Each path below is one point turned by a fixed rotation once a step. After each direction that follows a path, write how fast that rotation turns it, in degrees each step (0 if it stays still).
Each turn is a multiple of 5 degrees from 10 to 175, or 0.
Each row of a path follows its step; steps can be skipped.
Rotation 1:
step 2: [-30 -17 -30  29 -20   7  17   0 -60 -19   7  14  14  37 -37  -7   7 -21
  -3 -36  22  11 -21  11  11  11  26  45  -6  40 -31 -35 -79   6  11 -13
 -28  -1  63 -22   9 -35   7  19  -9 -48   5 -20 -22  22  -8 -36  -4 -56
 -22]
step 3: [  0 -25 -42 -11 -61  29  -3 -10 -21 -53 -23  61  53   8  13   0  26 -22
   8  13  35  -8  29 -59  16  -8   7  42 -19  19  28   0 -46 -29  -9  44
   2  17  37 -22  10 -60   7  -1 -19   2 -20  12  14 -33   8 -19  28  -1
 -23]
step 4: [ 19 -27  29  35 -43   9  -5 -45  16 -38 -46  22  13  45   2  -1 -30 -31
 -20 -16  28 -42 -21 -15 -11 -31  35  36 -58  32  33  16   8  22  -9  20
  -9 -46  35  25  21   7 -30  49 -42   2   6  18 -17 -16  30 -34  25   2
  -2]
step 5: [  9  23  11   4 -18  -1  18 -37  14 -30  22  -7 -24  65 -20  22  -2  40
 -26  -8  17 -11 -22 -12  55  21  16  32 -32 -16  11  19 -61 -29 -30  42
  18  -3  24  60  28  20   8  34  -7  -8  -4  -4 -15 -77  13   6  26   6
  40]
step 6: [  7  63 -17 -29  33  39 -13 -28  -2 -21  31  28 -15  37 -10  -5 -59 -29
  32  -6   8 -37 -54  22  31 -40 -23  42 -22  30  -2  52 -39  14  13  10
  11  24  10  17  14  -6  54   5 -34  31  -9   7 -10 -21 -24   0  20  -4
  37]
step 7: [  5  26  -9 -14  26 -24 -23   5 -86 -27   5  -7  33  52  -7  29 -11 -29
   1 -34  32   4 -33   8  -7 -17  -3   8 -49  33 -26  12 -10 -55 -43 -20
   0 -10  -9  -5  61  -9  39   1   0  -9 -10  38   9   1 -19 -19 -27 -27
  58]
step 9: [ 25  29   0   0 -49 -11 -59 -17 -76  -2 -34  22  36  23   7 -43  -9  12
   9  17   7  -7  12 -20  30 -42   6 -12  17  12  -9  36  -9  26  20 -15
 -26 -13  16  28  54  -4 -13  36  -5 -23   3 -26  28 -49 -13 -73 -17  21
 -21]
step 11: [-12   7 -24  11 -37  35 -14  16 -13 -24  31  52  38 -16 -20  -7   4  16
 -14 -34  23  -1 -13   4  54 -11 -21   6 -44  32 -10  23 -40  11  12  62
  16  26  55  28  39 -39  30 -17 -17 -28 -13  12  -6 -19  15   1  23 -49
 -64]
step 12: [-39  -5  -7  15   1  12  12  -6 -20  -2 -21  29   1  48 -15   9 -12 -62
 -12  -9  47 -26  23 -43   9 -15  26  54 -50  59 -21  49  -3 -11 -35  14
  16  -9  70 -17  37  11   4  27 -53  10   6   3   8  21  16  16   5 -16
 -37]
step 13: [-29 -17 -12  58  -4  42   1 -31 -37 -55  28  15 -11  51   4  17  -3  -8
  17  33   4  -9 -25 -41  -9   0  14  56 -40 -10  32 -28 -26 -15 -61  11
  31  -8   5  13  44  10 -25  36 -10 -35  -1  14   2 -64   4   6  25 -19
   8]
[ -1   1  -6   0   1   9   2  -6  -5  -2 -15   7  -6   1   3   0  15   7
  -1  -3 -12  11  12   4   9   5 -19   3 -11   4   7  -5   7  -6  14 -11
   6  -7   7   7   1  -5   1   8   0  -5   9  -9   8  13  -6  -2  -5  -8
 -18]  40
[-11   2  -1   7   6  12  -8  -1   8  -3   9   6   4  -2   6  -2  -7 -11
  -1  -3 -11  -8  -2  20  -4  -2   0   4  -9  -3   6  -8   0  18   7  -7
  -5   2  -1  -1   1  -2 -18   3   6   2   1  15 -15 -11 -17  -3  -1  -4
  -9]  160
[ -6   5  11   0  16   2  -3  11  -6   2  10   1  -8  11  -3  21 -12   3
   2   3  -2   1 -12  -6   5  10  -2   6 -10  -1   3   6   8   2   1   1
  14   2  -5  -1   8  14   6   0  -5   1   1   5   8   4  -4  16  12   7
 -13]  55
[  5   7  -5  10  -7   4   0   1   2  -8   8 -16   6   5  10  -6   0   6
   5  -8  16  -1   0  -2  -5  -9   7   1 -19 -23  -6  -8  12   2   5  -3
  10  -5  -7   5  -9   0   6   0   3  -1  -3   8   6  14   3  -8  10  -8
  -1]  115
[  0  13   6   7  -5 -12  -4  11  -2   4  -5   6  20   1   0  20   4  -2
  12   0   5   5  -2  -7   3   3   9  -7  10  -1  -5  -2  -7   6  23  -7
 -10   7 -13  -5   4  -3  -5  -6   2  -9   6 -10  -1   4  -3 -10  -3  -5
  -6]  45
[ 18  -3   6   1   8  -1  -5 -10  -3   0  -8   8  -1  20  -3  10   5  -4
  -8   0   0 -14  -5  12  10   2  -5   4  -2  -6   6  -1   1 -12  10  10
  -2   5 -17   0 -21  -7  -1   4  -1   6  -3   3   1   2  -7  -2  -3   2
  16]  35
[ 10   3   3   6   5   0  -3   4   1  -1 -13  -8  -7  -1  13  -4   3 -27
  -6   5   8  -1  -6   0  -2  15  -5   2  -7  -3   2  21   5  13  -8 -11
 -12  -6  -4  -1  12  -4  -3   2  -4  -9  -3   1   5  10   5  -1  -8   2
   5]  130
